128 stands for zero in the data rows.
Some points, each followed by its number:
[125 125 142 110 129 116 104 125] 0
[120 118 150 150 142  73 153 140] 1
[153 150 110 142 132 143 136 121] 2
[138 163  93 150 134 150 152 145] 3
[143 110  85 123  80 149 165 127] 4
[139 138  95 140 144 144 167 169] 5
[153 115  88  76  56 142 139 104] 6
[124 107 211 188 162  78 168 110] 7
[101 119 112  66  91 112 116 113] 8
[170 142 185 120 108  97 122 136] 9
[123 124 112 172 149 164 111 107] 10
[107 142  86 138 185 146  91 109] 11
[ 95 129 109 158 166 134 131 120] 12
[145 128  90 125 108 144 139 125] 13
[120 140 115 156  95 173 108  81] 14
[153 154 103 141  87 165 139 123] 15
[141 143 100 139 160 156 174 183] 16
[111 114 129 160 166 133 127 109] 17
[147 146 130 130 147 117 120 117] 18
[ 87 117 116 168 147 130 106  91] 19
[ 81 108 118  89 109 110 117 123] 20
[169  91  93  66  68 143 143 126] 21
[ 95 122 114 180 153 133  98  87] 22
[ 54 111 125  97 140  84 123 158] 23
[128 153  85 129 167 139 176 227] 24
[154 115 212 134  76  66 110 153] 25
[178 144 203  84 114  91 124 172] 26
[184 146 229 141 107  94 111 133] 27
[ 90 122 135  98 120  87 114 137] 28
[124 145  92 118 150 144 167 187] 29
[131 149 124 122 173 119  99 117] 30
[129 129 137 122 138 113 128 135] 31
[ 70  95 107 152 184 156  62 100] 32
[104 183 127 121 164 126 139 134] 33
[118 131 154 168 173 101 149 136] 34
[ 88 122 103 157 215 124  97 106] 35
[157 162 150 153   3 165 121 117] 36
[106 133 123 127 152 104 149 161] 37
[143 140 144 192 177 151 164 168] 38
[107 111 105 130 127 158 105 113] 39
[154 100  84  86  70 115 156 133] 40
[149 152 118 163 152 159 153 164] 41
[ 90 116 117 144 170 148  79 108] 42
[147 120 120  75 111 146 126 116] 43
[157 145 111 102  35 181 132 100] 44
[161 131 168  86 130 111 130 166] 45
[149 147  96  83 162 128 178 217] 46
[159 142 152  79 150 118 156 200] 47
[ 92 116 129 165 178 127 119 112] 48
[126 138 139 133 130  98 130 133] 49
[111  97  95 178 124 165 117  92] 50
[ 97 123 130 153 160 139 111 111] 51
[134 110 199 154 138  49 157 110] 52
[162 132 183 174 120 117 138 111] 53
[147 125 162 108  97  95 130 137] 54
[177 131 186  74 134  99 134 188] 55
[131 124 106 159 123 166 108 102] 56
[125 118 124  53  72 112 117 110] 57
[ 59  94 110 160 174 162  72  92] 58
[117 116 178  89 128  76 148 156] 59
[113 148  84 130 104 172 120 115] 60
[157 158 115 115 128 136 152 180] 61
[132 146 119 143 133 138 131 128] 62
[136 159  89 131 152 149 178 191] 63
[109 127 113 145 129 149 121 122] 64
[125 112 213 177 161  84 160 104] 65
[154 106 106  53  72 153 141 118] 66
[151 160 100 107 138 148 182 203] 67
[128 129 134 183 181 162 138 133] 68
[139 146 126 120 113 151 123 102] 69
[ 86 117 117 163 197 133 104 112] 70
[109 133 112 130 155 146 102 104] 71
[114 142 111 128 131 145 125 125] 72
[105 140 116 149 129 127 111 102] 73
[135 153 131 114 156 120 103 122] 74
[154  95 102  76  76 137 145 121] 75
[ 82  93 114 181 170 167  87  92] 76
[148 181  79 124 144 138 180 195] 77
[168 133 189 122 130  71 104 118] 78
[106 135 121 163 162 147 125 128] 79
[ 89  86 115 205 137 173  98  80] 80
[111 126 119 130 155 156  94 102] 81
[135 109 217 180 153  72 159 103] 82
[ 90 112 128 173 170 122 106 106] 83
[100 127 126 145 153  92 140 126] 84
[118 120  82 129 110 150 109  93] 85
[125 150 107 153 160 142 138 148] 86
[139 148  85 147 126 156 142 136] 87
[ 45  79 105 157 123 145  70  69] 88
[134 169  93 160 103 167 132 106] 89
[132 130  90 135  99 168 125 100] 90
[152 118 210 194 138 105 137 121] 91
[163 168 108 130  74 189 122  87] 92
[167 164 128 116 147 108 104 121] 93
[131 132 104 120 114 162 115 112] 94
[133 166  85 123 151 144 108 105] 95
[106 136 110 136 156 143 100 122] 96
[ 96 118 109 168 125 163 110  89] 97
[129 145 142 183 183 138 161 159] 98
[161 178 103 115 119 150 120 107] 99
[138 139 123 177 130 167 141 125] 100
[ 72 112 115  94 124 114 117 132] 101
[ 93 120 117 162 155 110 128 112] 102
[113 133 107 143 151 144 130 139] 103
[ 86  98 111 168 144 169  72  83] 104
[152 128 122  91  46 156 125 111] 105
[147 126  89 105 106 147 153 144] 106
[149 131 130  88  63 148 137 128] 107
[141 102 228 164 137  62 157 105] 108
[149 145 138 177 123 155 141 129] 109
[133 143 123 117  99 133 131 109] 110
[102 118 146 104 141  83 139 136] 111
[146 144 103  74 144 125 180 221] 112
[ 91 105 121 142 167 159  87 103] 113
[151 162  87  87 153 135 176 208] 114
[ 83 122 129 173 198 129  99 101] 115
[115 119 104 123 145 148 118 122] 116
[ 85 121 139 165 170  97 150 117] 117
[168 125 190 162 107  98 121 115] 118
[112 135 112 159 105 177 111  79] 119
[155 120 123  75  52 134 137 123] 120
[125 141 103 109 110 154 128 123] 121
[ 99 108 109  76  95 110 115 118] 122
[152 137 183 123 121  82 115 131] 123
[110 126 154 147 152  70 162 135] 124
[136 129 170 135 162  75 130 122] 125
[155 124 122 101 102 136 148 130] 126
[134 115  71 140 137 151  97 104] 127
[125 116 141  69  65 111 112 120] 128
[114 125 145 116 156  90 136 135] 129
[151 124 117  87  67 135 135 110] 130
[159 115 227  92  81  78  92 131] 131
[114 128 131 164 148 136 126 115] 132
[141 131 101  73 140 140 172 219] 133
[154  89  89  75  44 124 162 127] 134
[135 116  93  80 145 144 149 147] 135
[131 154 104 122 140 144 151 160] 136
[153 177  77 115 145 139 175 204] 137
[114 106 132 182 148 171 123 112] 138
[181 125 224  67 119  80 111 166] 139
Which point above is nearest to each new point by angle? Its number follows each.
[110 129 148 153 156  88 155 129] 124
[195 119 218  67 112  79 108 164] 139
[144 155 126 129 173 122 103 116] 30
[123 106 187  93 134  54 151 139] 59
[132 114 186  78 127  87 151 144] 59
[136 123  93 141 119 143 153 161] 5
[112 144  82 144 123 182 106 107] 60
[ 97 124 118 155 153 104 134 112] 102
[107 130 109 123 117 155 109 110] 39
[162 109  97  54  77 156 134 120] 66
[115 140 109 137 136 104 144 132] 84
[ 57 112 125 102 147  76 132 142] 23
[103  86 108 116 118 148 113 119] 39
[152 118  83 139  95 154 125  88] 90
[158  88  97  76  37 128 158 122] 134
[156 106 220 133  52  65 110 143] 25
[ 72 182 172 193 172 135 135 100] 132
[166 126 109 116 130 132 128  52] 69
[139 119 156 108 106 110 133 129] 54
[116 132 115 145 161 156 133 134] 103
[137 100 178  44  15 115  69 155] 128
[ 60  95  93  98 203 131 114 185] 23
[162 154 198 137 129 101 128 138] 27
[160 143 161  87 147 114 144 185] 47
[152 134 121  76  98 163 122 114] 43
[154 130 137  59 115 144 135 124] 43
[130 126 155 133 134  94 134 118] 52
[149 132 141  98  58 144 136 128] 107
[110 134 172 178 177  98 155 135] 34
[170 107 232 124  70  55 111 145] 25
[153 178 104 134  86 175 123  87] 92
[116 128  82 136 137 156 108 101] 127
[156 140 136  99  78 140 133 144] 107
[ 79 112 128 188 193 154  91  86] 51
[ 80  89 106 182 179 166  79  96] 76
[120 139 120 132 122 122 133 120] 73
[147 156 126 133 104 142 124 118] 92
[138 131 155 126 162  78 129 120] 125
[ 93 101 115 163 167 154 115 125] 76
[158 146 121  88  76 153 135 139] 107
[166 155 132 125 120 122 117 115] 93
[123 134 130 112 125 114 126 131] 28
[129 118 117  64  73 111 110 112] 57
[117  94 195  74 140  59 161 147] 59
[104 137 106 134 200 109 119 127] 35
[ 64  89 117 176 137 170  77  79] 104
[131 138 107 114 109 147 106  98] 94
[192 136 246 139  95  84 101 132] 27
[ 99  79 102 121 115 162 107 115] 39
[129 139 108 122 119 144 143 136] 106
[147 156 111 101  53 190 124 102] 44
[164 120 221 124  80  75 108 149] 25
[127 151  96 120 163 136 173 215] 24
[149 144 139 129 113 115 131 128] 9
[ 90 117 129 161 174 126 120 113] 48
[142 159  97 122  80 172 141 134] 15
[120 151 113 146 159 146 143 146] 86
[109 122 125 141 154  89 148 137] 84
[137 134  85 129  91 157 126 103] 90
[138 100  54 136 124 142 112 100] 127
[144 152  91 137  86 162 145 133] 15
[112 130  97 160 111 176 116  87] 119
[143 155 118 174 171 163 167 170] 41
[ 98 128 128 169 157 106 126 104] 102
[158 121 204  75 130  80 118 152] 139
[108 145  87 193 153 216 111  97] 10
[153 133 158 116  95 107 128 130] 54
[ 49 108 121 108 150  86 128 158] 23
[ 66 112 123  96 141  87 142 144] 23
[112  94 109 115 106 154 119 115] 39
[108  99 111 176 161 163 101  98] 76
[159 107  89  91  51 145 135 105] 6
[ 85  97 115 180 171 166  89  95] 76
[ 96 110 121 163 160 156 113 113] 76
[135 107 108  56  69 124 118 116] 57
[156 156 118 121 126 143 118 116] 99
[ 94 114 122 177 167 165  99 101] 76
[ 95  89 109 130 125 155 105 119] 39
[154 122 198  76  81  90  90 124] 131
[130  97  74 141 137 147 114  98] 127
[121 156  73 139 108 188 111 113] 60
[158 182  91 106 133 154 118 104] 99
